(in the rows, 128 means zero)
Rotation paths and how fast each direction turns (degrees each step)
Each turn is a multiple of 5 degrees from 10 to 175, or 0.
Each row of a path follows its step; steps can be skipped.
Path 1:
step 5: [113, 158, 153, 148, 108, 106, 116, 162, 133, 114, 146, 113, 112, 169, 112,
 126, 199, 109, 147,  92,  99, 121, 161, 131, 103, 129, 120, 107, 123, 105,
 121, 133, 104, 119, 178, 110, 133, 163,  77, 160, 164, 135, 122, 135, 131,
 153, 148, 138, 137, 121]
step 7: [141, 103, 117, 151, 133,  99, 144, 111, 135, 155, 147,  99, 140, 123, 143,
  91, 121, 102, 117, 100, 129, 178, 163, 148, 117, 136, 130, 150, 144, 152,
  95, 105, 108,  52, 136, 115,  91, 131, 122, 112, 126, 120, 138, 138, 107,
 116, 102,  77, 162, 140]
step 9: [112,  92, 128, 139,  97, 129, 123, 114,  71, 120, 107, 168, 155, 125, 134,
 139,  96, 102, 104, 131, 152, 120, 126,  95, 132, 129, 161, 110, 129, 112,
 184, 137, 120, 126, 156, 133, 142, 121, 136, 141, 126, 113, 138, 134, 102,
  82, 138,  49, 122, 109]
step 10: [105, 153, 135, 101, 109, 156, 119, 137, 114, 182, 118, 141, 109,  89, 163,
 128, 122, 127, 180, 124, 135, 121,  97, 139, 103, 127, 110, 132, 105, 150,
  76, 164, 134,  75, 119, 124, 170, 104, 128, 105, 107, 147, 120, 150, 101,
 145, 133, 150, 101, 111]
step 11: [136, 126, 123, 119, 130, 153, 131, 132, 111,  90, 109, 159, 131, 173, 105,
 107, 150, 163, 127, 131, 123, 109, 100,  90, 107, 147, 148, 162, 120, 106,
 126,  92, 177, 142,  86, 135, 108, 152, 113,  71, 126, 149, 162,  93, 140,
  89, 120, 128, 110, 143]
step 13: [126, 166, 128, 111, 151, 123, 101,  96, 191, 166, 110, 138, 152, 125, 104,
 116, 139, 159, 106, 174, 126, 119, 142, 131, 140, 109, 103, 159, 164,  77,
 142, 115, 161, 138, 114, 129, 176, 117, 155, 127, 119, 140, 138, 134, 113,
 165, 126, 128, 162, 137]
step 14: [ 98, 126, 122,  99, 122, 144, 162, 137, 145, 116, 144,  69, 119, 177,  98,
 142, 133, 111, 134,  97, 183, 136, 148, 125, 104, 141, 133,  80, 197, 119,
  99, 129, 132, 117, 136, 107,  82, 162, 120, 136, 141, 115, 120, 128, 134,
 128, 125, 117, 141, 129]
step 17: [148, 179, 175, 122, 144, 126, 117,  86,  91, 118, 192, 114, 156, 112, 178,
 136,  98, 100, 124, 120, 159, 123, 134, 143, 109, 154, 123, 130, 106, 151,
  76, 134, 131, 149, 133, 151, 123, 140, 128, 131, 118, 126, 127, 113, 131,
 146, 141, 156,  92, 106]
step 19: [122, 114, 126, 142, 104, 115, 131, 147,  74, 183, 112, 124,  93, 155, 141,
 144, 153,  61, 153, 145, 121, 127, 131, 111, 129, 116,  98, 157, 121, 163,
 116, 163, 131, 168, 130, 125, 125, 116, 139,  98, 108, 157, 116, 185, 147,
 148, 128, 131, 133, 126]
[128, 127, 140, 125, 129, 118, 122, 125, 129, 132, 129, 120, 136, 125, 126,
 126, 122, 126, 130, 123, 130, 134, 133, 123, 140, 135, 126, 131, 123, 124,
 127, 146, 121, 130, 126, 135, 120, 119, 109, 131, 113, 129, 128, 126, 123,
 108, 131, 129, 127, 136]
40
[129, 128, 122, 135, 145, 122, 125, 109, 121, 124, 125, 115, 123, 139, 125,
 132, 136, 128, 127, 131, 118, 121, 131, 136, 130, 133, 127, 117, 119, 136,
 119, 138, 136, 135, 133, 133, 126, 125, 134, 132, 124, 115, 127, 128, 134,
 133, 134, 129, 135, 127]
25
[132, 136, 118, 128, 125, 123, 127, 123, 115, 132, 121, 133, 146, 117, 127,
 126, 111, 120, 129, 125, 123, 137, 128, 131, 135, 137, 136, 115, 131, 142,
 124, 128, 132, 123, 128, 127, 133, 134, 132, 132, 142, 127, 129, 123, 134,
 123, 123, 129, 119, 132]
45
[116, 133, 122, 119, 136, 132, 127, 121, 147, 128, 123, 128, 129, 122, 132,
 137, 140, 127, 135, 133, 127, 125, 126, 135, 129, 124, 127, 126, 129, 129,
 130, 129, 137, 137, 118, 111, 126, 140, 123, 140, 131, 133, 131, 128, 127,
 112, 127, 123, 122, 133]
35
[118, 123, 121, 118, 132, 125, 124, 137, 131, 131, 117, 128, 143, 133, 123,
 127, 138, 129, 117, 131, 121, 134, 130, 135, 123, 134, 134, 126, 132, 126,
 121, 119, 126, 136, 126, 140, 126, 120, 118, 122, 135, 137, 121, 142, 128,
 133, 142, 134, 123, 128]
45
[135, 123, 123, 124, 122, 149, 127, 131, 117, 133, 129, 109, 137, 127, 121,
 130, 138, 134, 129, 128, 132, 137, 133, 125, 122, 136, 130, 144, 122, 133,
 133, 134, 122, 129, 130, 122, 129, 132, 133, 137, 133, 127, 127, 124, 125,
 131, 135, 115, 129, 136]
155
Path 2:
step 0: [133,  71, 127, 121, 151, 158, 163, 119, 126, 160, 156, 150, 148, 145, 153,
 114,  80, 112, 115, 142, 164, 146, 122,  99, 167, 163,  92, 153, 118, 138,
 148, 105, 144, 120, 163, 110, 104, 148, 114, 135, 113, 115, 158, 161, 122,
 124,  79, 126, 109, 104]
step 3: [147,  82, 100, 119, 128, 123, 166, 133,  99, 123, 150, 155, 106, 134, 130,
 121, 141, 119, 117, 162, 185, 151, 143, 127, 102, 141,  82, 115, 142,  81,
 114, 135, 105, 118, 161, 133, 135, 128, 131, 144, 119, 162, 138,  96, 110,
 111,  53, 122, 138, 145]
step 5: [146,  80, 140, 124, 144, 129, 133, 110,  96, 111, 149, 183,  99, 119, 139,
  66,  84, 108, 157, 127, 106, 133,  92, 129, 108, 131, 128, 174, 129, 105,
 141, 141, 142, 105, 127, 102, 112, 149, 142, 124, 162, 148, 132, 167, 162,
 146, 111, 161, 136, 116]
step 8: [132, 100, 103, 146, 115, 102, 114, 115, 120, 143, 124, 185, 104, 128, 159,
  92,  75, 116,  92, 141, 162, 135, 160, 135, 114, 106,  99, 172, 102,  98,
 140, 149, 156, 118, 152, 144, 173, 137, 100, 120, 136, 132, 158, 124, 111,
 145, 132, 131, 174, 135]
step 11: [102, 144, 135, 141, 130, 108, 170, 146,  91,  89, 198, 178,  97, 156, 139,
 115,  88, 100, 139, 123, 144, 132, 113, 163, 126, 129,  94, 127,  77, 117,
 119, 146, 137, 135, 132, 124, 136, 122, 103,  93, 107, 108, 155, 121, 155,
 138, 112, 110, 136, 128]
step 17: [134, 154, 143, 130,  93, 126, 134,  91, 110, 134, 139, 161, 136, 139, 138,
  86, 126, 162, 132, 112, 143, 104,  88, 126, 177, 152,  87,  99, 113, 138,
 166, 158, 100, 121, 123, 113, 140, 117,  95, 103,  91, 133, 150, 150, 134,
 173, 106, 158,  98,  91]
step 18: [138, 145, 105, 125, 129, 141, 111,  86, 145, 126, 145, 191, 108, 138, 132,
  88, 101, 125, 148, 145, 143, 157, 138, 132, 118, 153, 139, 150, 105, 120,
 164, 167, 121,  89, 162, 109, 117, 133,  73,  97, 133, 172, 169, 128, 168,
 123, 109, 123, 129, 136]
step 19: [113, 106,  77, 131, 124, 117, 126,  99, 125, 132, 133, 135,  83, 123, 138,
 122, 130, 109, 117, 109, 197, 174, 106, 130, 123, 165,  83,  96, 127, 150,
 139, 169, 132, 129, 179,  98, 101, 111, 117, 131, 125, 117, 149, 109, 118,
 129, 131,  96, 116, 167]
step 20: [207,  86, 125, 131, 155, 138, 109,  94, 114, 127, 145, 129, 104, 124,  86,
  85, 101, 121, 113, 112, 200, 119,  91, 121, 153, 150, 115, 113, 110, 132,
 138, 123, 125, 149, 134, 134, 118, 105, 127, 153,  90, 141, 146, 131, 112,
 144, 125, 152, 128, 119]
[121, 129, 120, 131, 125, 121, 133, 134, 128, 136, 122, 120, 133, 119, 145,
 137, 124, 118, 119, 122, 128, 125, 132, 125, 133, 138, 131, 135, 125, 132,
 140, 140, 137, 128, 131, 125, 132, 125, 131, 123, 118, 120, 117, 128, 125,
 146, 124, 129, 118, 128]
170
[122, 120, 133, 130, 122, 121, 127, 127, 118, 119, 133, 130, 127, 136, 127,
 135, 135, 141, 138, 122, 125, 126, 133, 126, 123, 145, 136, 134, 130, 129,
 131, 123, 131, 130, 125, 128, 140, 118, 138, 124, 125, 127, 130, 118, 118,
 127, 118, 145, 140, 126]
60
[129, 130, 127, 128, 146, 132, 144, 122, 131, 129, 122, 127, 136, 135, 123,
 125, 136, 130, 127, 128, 135, 121, 122, 120, 139, 129, 121, 127, 131, 137,
 120, 121, 121, 133, 132, 129, 129, 129, 135, 127, 117, 134, 125, 122, 108,
 133, 119, 119, 127, 119]
110
[145, 129, 123, 118, 136, 121, 137, 132, 136, 136, 129, 132, 123, 131, 121,
 133, 134, 129, 128, 125, 127, 131, 140, 129, 120, 132, 115, 126, 130, 142,
 135, 126, 137, 118, 123, 140, 135, 126, 128, 139, 133, 127, 135, 128, 125,
 138, 139, 132, 130, 136]
60
[125, 124, 139, 125, 133, 124, 114, 115, 138, 131, 134, 125, 122, 135, 125,
 130, 108, 137, 123, 129, 129, 136, 138, 124, 138, 125, 121, 126, 120, 136,
 136, 136, 129, 128, 133, 130, 122, 127, 133, 118, 124, 124, 124, 113, 123,
 122, 137, 128, 128, 125]
35
[129, 135, 119, 123, 124, 124, 134, 131, 139, 119, 137, 130, 134, 121, 125,
 138, 142, 134, 136, 139, 126, 130, 135, 126, 129, 133, 122, 129, 115, 124,
 132, 132, 126, 123, 133, 142, 119, 131, 123, 118, 119, 135, 119, 127, 139,
 117, 116, 125, 127, 128]
95
[122, 147, 132, 124, 118, 129, 132, 124, 129, 131, 125, 133, 133, 131, 133,
 117, 130, 133, 121, 135, 121, 130, 139, 122, 122, 126, 131, 121, 135, 117,
 131, 138, 120, 120, 134, 126, 145, 126, 124, 133, 116, 135, 137, 120, 121,
 125, 133, 125, 124, 132]
70
